In the rows, 100 means zero.
Rotation paths and how fast each direction turns (degrees a step):
Each turn is a multiple of 5 degrees from 10 to 175, or 0.
Each row of a path follows its step; steps can be skipped.
path 1
step 0: 108,93,105,102,107,105,90,133,73,92,120,102,109,91,115,100,86,107,85,84,96,104,95,130,111,101,108,125,94,88,95,91,111,114,87,91,116,94,62,112,129,98,91
step 1: 78,103,123,118,127,78,119,118,94,97,127,98,106,105,93,84,104,89,109,77,109,118,81,126,92,96,93,97,91,105,90,98,81,100,86,115,103,94,67,121,97,88,104
step 2: 109,89,94,92,114,82,104,123,79,99,110,81,108,80,86,82,119,107,84,101,77,98,71,106,75,97,103,79,86,97,88,92,103,105,119,90,103,95,55,99,99,98,102
step 3: 71,90,93,115,104,71,121,106,99,126,97,73,101,86,111,99,105,78,80,93,90,107,106,107,82,107,85,89,111,117,120,100,89,99,104,98,100,90,71,95,70,105,106
step 4: 113,82,78,98,86,91,116,106,95,130,91,76,112,97,107,114,109,97,78,87,87,105,97,84,100,88,102,83,86,99,120,91,114,88,99,116,106,124,67,93,112,115,73
step 5: 57,90,97,104,87,107,107,106,111,128,111,71,107,107,108,108,72,101,94,90,110,106,84,102,105,82,89,113,105,103,127,105,134,91,97,102,88,110,82,108,101,100,103
step 6: 93,119,99,111,85,109,103,105,121,111,107,72,104,133,63,106,100,94,95,95,94,85,85,103,98,87,113,104,85,76,102,79,105,73,102,95,102,128,77,106,117,87,90
step 7: 70,102,103,115,87,112,94,108,102,87,98,61,111,106,111,93,79,113,79,122,109,99,76,124,107,107,117,108,98,86,94,78,105,87,104,78,113,102,93,94,79,88,103
step 8: 101,115,102,97,112,86,135,91,107,101,74,64,112,117,97,95,89,106,98,86,104,100,99,113,102,97,124,100,91,78,73,77,75,80,84,105,105,100,95,90,84,106,97
step 9: 105,79,93,82,100,71,108,98,91,94,94,65,129,78,106,83,90,127,92,106,124,99,112,102,116,77,121,95,104,94,83,83,118,96,101,85,101,94,99,107,93,108,114
step 10: 97,108,107,101,113,73,112,96,111,115,90,81,92,96,107,102,101,100,102,66,111,81,137,90,101,85,114,115,116,102,97,92,101,76,80,76,107,80,78,111,116,100,117
100,89,96,104,100,97,89,101,99,95,97,99,108,99,98,95,98,105,103,100,92,97,96,96,107,100,107,94,93,105,104,98,101,101,99,101,103,99,103,96,106,96,99 => 155
99,102,99,96,104,108,94,100,94,98,98,94,98,101,106,96,90,98,99,101,101,104,96,97,96,103,103,103,105,110,99,101,108,107,99,89,97,98,96,97,100,104,101 => 155
98,100,104,98,101,96,99,106,107,110,102,104,103,91,100,97,107,103,101,98,102,103,100,89,98,108,100,96,97,101,99,109,100,102,95,93,100,98,94,98,96,100,94 => 40
path 2
step 0: 92,104,103,109,103,109,97,105,119,96,81,106,88,83,116,112,95,103,80,89,111,86,138,95,85,125,93,129,76,102,97,113,85,101,102,106,85,93,84,87,99,81,82
step 1: 74,112,121,61,83,113,79,115,103,94,91,102,79,95,88,106,123,120,86,98,96,106,100,77,102,100,109,90,97,113,108,86,111,87,98,112,92,107,94,96,127,92,109
step 2: 82,122,128,110,98,121,90,98,108,96,121,81,97,96,110,94,91,87,97,107,94,117,96,106,99,85,95,88,100,102,86,87,121,105,104,92,87,106,122,87,95,114,54
step 3: 95,105,99,101,76,84,104,43,101,106,93,90,103,86,76,114,109,104,79,94,80,100,113,91,105,89,92,102,90,87,89,108,92,107,124,96,102,96,100,112,88,111,86
step 4: 78,110,84,100,98,81,132,108,95,106,83,98,127,100,96,96,107,95,94,126,86,79,104,79,74,112,97,100,113,115,93,85,123,103,112,100,92,117,109,119,109,96,103
step 5: 90,110,100,94,93,99,80,100,114,116,117,95,106,114,119,98,125,78,113,113,99,73,94,108,104,109,111,116,91,86,105,102,113,107,105,68,98,95,128,89,82,97,127
step 6: 87,103,84,115,116,93,100,84,111,118,112,72,87,100,94,110,104,94,123,101,85,105,89,91,96,108,118,94,94,127,86,111,86,101,85,117,97,63,100,94,99,119,119
step 7: 114,126,91,100,107,85,95,119,100,73,103,100,111,87,105,81,111,104,96,112,88,109,90,92,90,99,103,116,111,121,94,104,70,107,87,70,88,91,67,110,85,100,94
step 8: 98,105,122,96,90,103,108,106,81,108,87,108,80,90,108,91,94,110,91,104,104,66,88,90,104,97,91,106,116,110,121,104,100,76,90,79,136,73,94,84,88,108,97
step 9: 107,116,87,81,123,109,108,101,98,106,118,98,85,107,124,89,113,111,104,75,87,115,106,97,100,116,52,93,102,101,92,100,120,109,96,107,124,84,101,94,113,103,91
step 10: 75,102,98,105,105,123,106,92,87,77,99,93,105,106,113,98,113,113,89,74,109,92,104,110,91,104,105,88,103,83,62,125,85,92,104,86,105,124,78,94,108,111,107
107,101,103,101,97,100,102,100,98,105,100,99,93,96,103,101,98,96,103,98,104,104,103,104,106,104,104,96,102,103,98,92,101,102,104,96,106,97,115,92,90,101,99 => 115
102,98,103,100,106,103,97,109,101,102,104,98,103,95,97,103,97,102,101,101,100,95,97,97,98,108,106,104,84,104,96,102,96,104,100,103,99,104,103,101,96,98,109 => 60
95,108,94,95,98,98,98,102,95,103,107,97,95,107,94,102,102,98,97,96,107,99,102,104,102,106,103,97,101,98,100,106,106,99,87,104,96,105,100,99,93,99,98 => 85
103,104,104,104,105,96,105,91,95,92,100,100,96,107,100,96,96,98,93,101,101,105,104,101,99,96,101,103,97,102,94,105,95,108,98,103,97,100,104,97,104,108,106 => 100
101,98,105,99,100,106,100,106,97,100,103,106,105,106,100,101,96,100,98,105,94,95,96,94,107,99,110,104,108,95,101,100,103,103,95,93,99,105,102,93,102,107,97 => 120
99,92,98,88,105,95,104,92,98,96,104,100,100,99,93,104,93,101,99,100,98,104,97,97,104,110,102,99,101,106,103,99,106,96,103,99,98,93,99,97,107,99,101 => 140
100,98,99,101,99,96,100,100,102,110,100,104,92,100,91,98,102,108,101,97,94,96,103,92,103,94,104,95,103,102,100,96,100,99,97,111,106,99,101,102,104,106,107 => 145
